Questions about the matrix below. Rows and columns are numbered from 1.
1) Find the entry in row 3 and column 1.
2) Find the top-right entry.
3) Find the top entry of the column that holds the smallest entry.
4) Find the entry just left of the smallest entry.
5) Find the entry in row 1 and column 1.
6) Find the bottom-right entry.
7) Find the bottom entry of the column that holds the smallest entry.
[[139 133 129 124 122 134 132 117 124 136 121 124]
 [135 125 137 136 121 121 125 126 136 117 137 130]
 [125 128 126 138 111 132 129 154 126 135 123 120]
 [129 121 132 119 138 121 122 115 135 119 138 132]
 [136 131 140 131 113 123 128 124 141 119 144 125]
 [142 121 138 125 126 121 122 113 135 119 136 131]
 [114 133 122 116 122 135 132 142 127 140 128 117]
 [140 132 137 131 131 122 129 107 136 116 138 135]
 [122 126 121 132 131 131 128 142 121 134 119 128]
 [113 125 119 131 125 132 128 154 123 136 122 123]
 [117 133 116 114 138 138 133 127 118 142 117 124]]
1) 125
2) 124
3) 117
4) 129
5) 139
6) 124
7) 127

X =
[[128 130 136 116 130 126 131 123 138 114 132 133 127 128]
 [125 131 137 128 131 134 136 120 135 123 133 133 129 119]
 [107 127 133 120 124 102 121 150 122 128 113 145 136 147]
 [118 130 140 113 123 128 130 118 138 129 131 132 126 118]
 [111 124 132 111 117 104 119 143 127 136 110 137 130 141]
 [136 128 116 149 135 134 132 136 121 128 134 124 131 129]
 [111 126 131 128 131 112 128 146 124 127 116 141 135 138]
 [125 133 138 122 133 133 128 108 139 131 148 132 128 120]
 [136 130 124 127 133 127 117 111 131 136 150 123 128 132]
 [135 124 113 139 127 124 118 139 115 138 124 119 128 138]
 [136 123 114 119 123 115 110 134 121 134 123 119 126 144]
 [145 127 118 121 126 130 122 132 127 121 124 114 122 135]
 [140 125 115 133 121 133 123 133 119 134 120 115 123 129]
 [131 128 130 133 126 141 138 133 129 119 118 127 126 118]
 [125 129 129 128 128 132 126 118 124 137 131 132 129 126]]
Counting starts at 1.
The entry directly above the smallest entry is 134
The bottom-left entry: 125
The top entry of the column that holds the smallest entry: 126
The minimum: 102
Read off the entry in the top-right corner.
128
Read off the entry in row 1 and column 1.
128
Read off the entry in row 1 and column 2.
130
Read off the entry just left of the smallest entry.
124
Read off the entry at row 2, column 1.
125
The entry just right of the smallest entry -> 121
The entry in row 3 and column 1: 107
The entry just left of 148 is 131
The entry in row 1 and column 3 -> 136
The entry in the bottom-right corner is 126

A =
[[119 115 141 123 132 110 105 115]
 [108 108 138 118 122 109 108 118]
 [118 108 130 131 151 100 117 124]]
The first entry in reading order is 119
Find the entry in the top-right corner.
115
Find the third entry on the diagonal from the top-right corner.
100
The entry just left of 151 is 131
Find the second smallest entry.
105
The entry just right of 119 is 115
Find the top entry of the column that holds the largest entry.
132
The last entry, reading row by row: 124
The entry just left of the smallest entry: 151

Read these off the table that follows.
1) The bottom-left entry?
2) The 2nd largest entry?
3) The entry in the top-right corner?
4) The smallest entry in the first column?
5) The second entry on the main diagonal?
6) The 4th entry, reading row by row?
7) The entry directly below the centre entry?
8) The top-left entry?
[[140 103 106 107 106 109 116 117 126 127 126 128 135]
 [131 119 122 124 124 129 127 128 130 129 130 130 132]
 [136 136 133 129 126 127 128 128 124 126 128 130 128]
 [141 110 112 115 113 118 121 120 124 124 129 123 126]
 [114 139 141 137 142 140 137 140 142 140 140 140 137]
 [115 126 126 129 129 134 135 138 141 145 148 150 153]
 [122 145 143 144 140 139 135 135 134 131 126 128 131]
 [139 130 128 125 124 120 118 115 113 112 110 105 103]
 [128 134 138 138 136 137 134 138 131 131 132 135 127]
 [135 118 120 122 127 124 128 128 128 130 130 130 125]
 [142 120 120 120 116 117 117 116 114 114 112 112 115]]
1) 142
2) 150
3) 135
4) 114
5) 119
6) 107
7) 135
8) 140

Read these off the table that follows.
1) Find the largest entry in the last column.
2) Find the top-right entry.
3) Find the largest entry in the first row.
4) Find the entry directly below 143.
5) Find the entry just right of the smallest entry.
6) Find the entry directly above 121.
7) Find the first entry in reading order.
[[107 133 128 111 143 125 111 130 137 111]
 [104 126 121 149 129 130 148 124 117 126]]
1) 126
2) 111
3) 143
4) 129
5) 126
6) 128
7) 107
